Each path below is one point turned by a fixed rotation once a step. After each direction that follows a path, write how fast that rotation turns it, in degrees a step (0 if it stays still).
Each turn is a multiple of 5 degrees from 10 to 175, or 0.
Rotation 1:
[ 42.1 -42.1  23.4  22.0  30.2  30.9   4.4  20.3 -26.1  28.5 -12.4  43.1
  15.0   1.0  22.6 -44.0 -28.1  -2.7  34.2   5.8 -13.9]
[ 18.0 -46.8  14.3  30.5   5.2  43.3   6.9  12.5  -3.1   6.2   6.5  65.8
  36.4  -5.0  11.7 -14.4 -12.7  24.4  39.2  30.7 -18.7]
[ 10.4 -52.6  24.5   0.6  -6.4  12.3   9.5   9.0  13.8  19.6  20.4  25.8
  21.7  11.1   5.4 -16.9 -19.9  41.6  54.5  60.3  -2.3]
[ 37.3 -27.1  41.9   8.6  -4.8  -8.5   2.7  13.8  28.3  51.9  33.0   8.1
  34.1 -17.4  -6.8   4.3 -24.7  41.9  41.6  27.7  -3.3]
[ 39.9 -40.7  38.9  -6.1  11.9 -27.1  -5.5  10.2   2.8  59.3  -0.7  31.4
  34.6  -0.5 -27.7  11.4 -35.8  26.2  -4.0  26.7 -13.6]
[ 55.7  -7.9  42.2 -33.3  20.1  -0.6  -6.7  34.9 -22.6  31.5 -18.5  30.6
  37.7  -4.3  -8.2 -15.4 -27.7  31.7  -1.8  19.7 -35.8]
[  9.5 -23.1  37.0  -6.8   3.7   1.1 -19.8  45.4 -38.2   3.7  12.6  48.2
  40.8  -8.0   3.6 -13.5 -11.4  41.0   5.5  13.5 -57.3]
[  2.2 -39.8  32.9  -2.0   8.8 -25.3 -28.5  32.3 -47.1   8.3  22.9  20.9
   2.8   3.3  15.2 -34.8 -25.3  28.4  46.3  21.5 -38.8]
[ 32.1 -19.5  18.5  39.7   8.0 -19.4 -26.6   5.6 -31.1  27.6  23.6  34.2
   7.6 -27.8  14.8 -15.4 -35.4  16.4  62.0   4.8 -26.8]
[ 27.1 -30.9 -15.4  27.1  -2.3 -16.9  -5.9 -14.1 -26.9  36.2  -9.0  60.6
  13.7  -6.1  -1.8  -1.2 -51.7  16.2  41.6  33.4 -17.6]
[ 35.7  -2.9 -19.6  -8.2 -22.5   3.1  20.7  13.3  -7.2  39.5  -8.1  37.2
  37.4  -5.2  16.3 -20.4 -48.2  33.0  41.8  38.4 -19.3]
[ -0.6 -25.7  -3.5   4.5 -33.3 -14.5  22.9  32.3  -1.8  44.6  24.0  30.2
  63.5  -4.2  13.6 -14.6 -30.7  42.2   8.5  18.0 -21.5]
[ 16.2 -43.3  29.8  -2.2   0.5 -37.2  16.8  26.4 -12.9  49.8  19.4   2.8
  47.8  11.6  17.2 -49.6 -38.1  14.4   3.5  12.1  -7.0]
[ 45.3 -25.7  48.6  33.1  19.7 -12.2   8.7   8.3 -16.0  31.7   7.5  29.2
  51.9 -10.7   9.6 -48.1 -21.8   7.0  -2.6  -9.3 -19.0]
Speeds:
[ -3.8  -6.3   9.6  10.5  13.2   1.5  -8.6 -15.8  -7.0 -28.5  10.5   6.0
   5.6  -3.4   6.6 -14.0   7.1  -9.9  13.1   5.8   2.8] : 55
[  7.6  10.8 -11.1 -10.2   0.0  21.0   6.6  -4.2  -4.7 -14.1 -21.6  21.6
   8.2   3.5  -2.4  -0.1   1.3   2.7  -8.2  10.7  -8.7] : 80
[ 14.1  23.3   5.3  11.2  -3.5  13.3   0.3   5.8   9.3   0.2   8.7  -1.3
  11.9 -22.0   6.6   2.7   7.0   3.4   7.0 -17.8  -4.8] : 145
Rotation 2:
[  4.9  12.2  37.7  31.2  -6.8   5.5 -16.7  35.5  17.3 -35.7 -14.2   4.0
  -1.1 -24.5 -11.8 -13.5 -31.0  30.9  42.3  -3.3 -51.6]
[ -5.4  35.1  27.9  33.5  -2.1 -26.3 -18.5   4.3  20.7 -23.8 -20.4  -6.1
 -13.8 -14.3  -9.3 -25.8 -41.2  38.0  33.3  -5.1 -47.1]
[ 17.8  20.0  32.7  16.1   4.3 -28.2  -8.2 -20.0  24.2 -14.7 -17.3 -27.1
 -17.1   1.0  -4.8 -27.8 -27.8  52.2  46.4  -2.3 -30.3]
[ 32.1 -11.3  35.0  11.0  -0.5  -0.8 -13.9  -4.2  23.6  -8.4   1.2 -26.2
 -15.8  16.1 -28.4 -26.3 -25.9  54.2  52.5   3.0 -23.0]
[ 25.7  -9.3   8.8  18.3   4.1  12.1 -34.2   8.2  28.4 -15.7  10.7 -25.4
 -26.5  18.8 -44.9 -24.0 -41.1  30.7  26.8   5.3 -32.3]
[ 31.9   8.9  -3.2  12.8  25.6   4.9 -44.9 -10.0  37.5 -24.4  -0.6 -38.9
 -28.5   0.6 -26.3 -15.9 -34.2  10.9  16.7   6.7 -42.8]
[ 40.8   3.8  15.3   5.3  29.7  17.3 -33.8  -4.5  42.7 -29.0 -12.2 -41.9
 -13.9 -22.2  -4.4   1.6 -10.9  11.4  38.1  10.4 -40.2]
[ 26.7  -1.7  25.0  20.2  13.3  25.8 -26.7  30.6  38.6 -31.8 -15.1 -15.9
  -4.7 -30.4 -12.8  10.2  -5.8  19.2  51.4   3.1 -38.6]
[  5.5  25.1  12.0  39.2   3.2   5.4 -28.0  36.0  31.5 -35.2 -25.0   2.7
 -11.7 -25.8 -16.3   2.8 -25.3  24.9  34.0  -4.8 -44.0]
[ 14.7  40.5  15.8  32.9   2.2 -23.5 -18.7   2.7  29.6 -30.8 -37.4  -5.9
 -18.1 -15.0   4.2  -4.9 -25.9  42.9  32.7  -7.4 -39.3]
[ 34.8  14.0  35.1  16.4  -7.3 -16.1  -6.2  -5.6  22.7 -23.1 -24.9 -11.1
 -15.1   0.9   6.5 -11.6 -21.3  63.9  47.4  -6.8 -28.4]
[ 33.5  -7.4  32.6  20.3 -15.6   1.8 -14.1   9.6  13.4 -24.3  -1.5  -4.8
 -15.2  19.6 -17.9 -24.3 -37.6  60.3  36.3  -1.4 -33.4]
[ 26.3   5.0  11.9  18.8   1.2  -1.3 -29.7   1.5  13.5 -28.6   7.9 -18.3
 -21.8  15.5 -28.7 -34.2 -54.5  33.7  14.0   3.1 -47.3]
[ 31.5   5.2  16.8   1.0  25.1  -1.5 -32.9 -23.9  24.7 -27.8   1.9 -40.4
 -18.9  -2.8 -10.4 -27.9 -39.1  15.5  20.2   8.3 -49.7]
Speeds:
[ 17.1   5.6 -12.8   6.0  -6.0   7.7  -3.0  12.1   4.2 -11.7 -17.2  13.8
  -4.7  -2.2  13.0  24.1   8.1   7.4  -8.4  -3.7   2.9] : 35
[ -7.5 -17.3  -3.7   3.3  -9.3  -6.7   6.6   1.3   7.6 -21.0   2.0 -14.5
  -5.0  -7.0   0.4 -11.2  15.7   2.8 -13.0 -22.6   1.0] : 0
[-20.0  10.1   9.9   5.6   5.4   0.3   2.8  11.4   3.4  -3.1  -8.3   3.2
  12.0 -28.5   6.5   4.7   8.1 -15.3  11.4  -0.6  -7.3] : 45
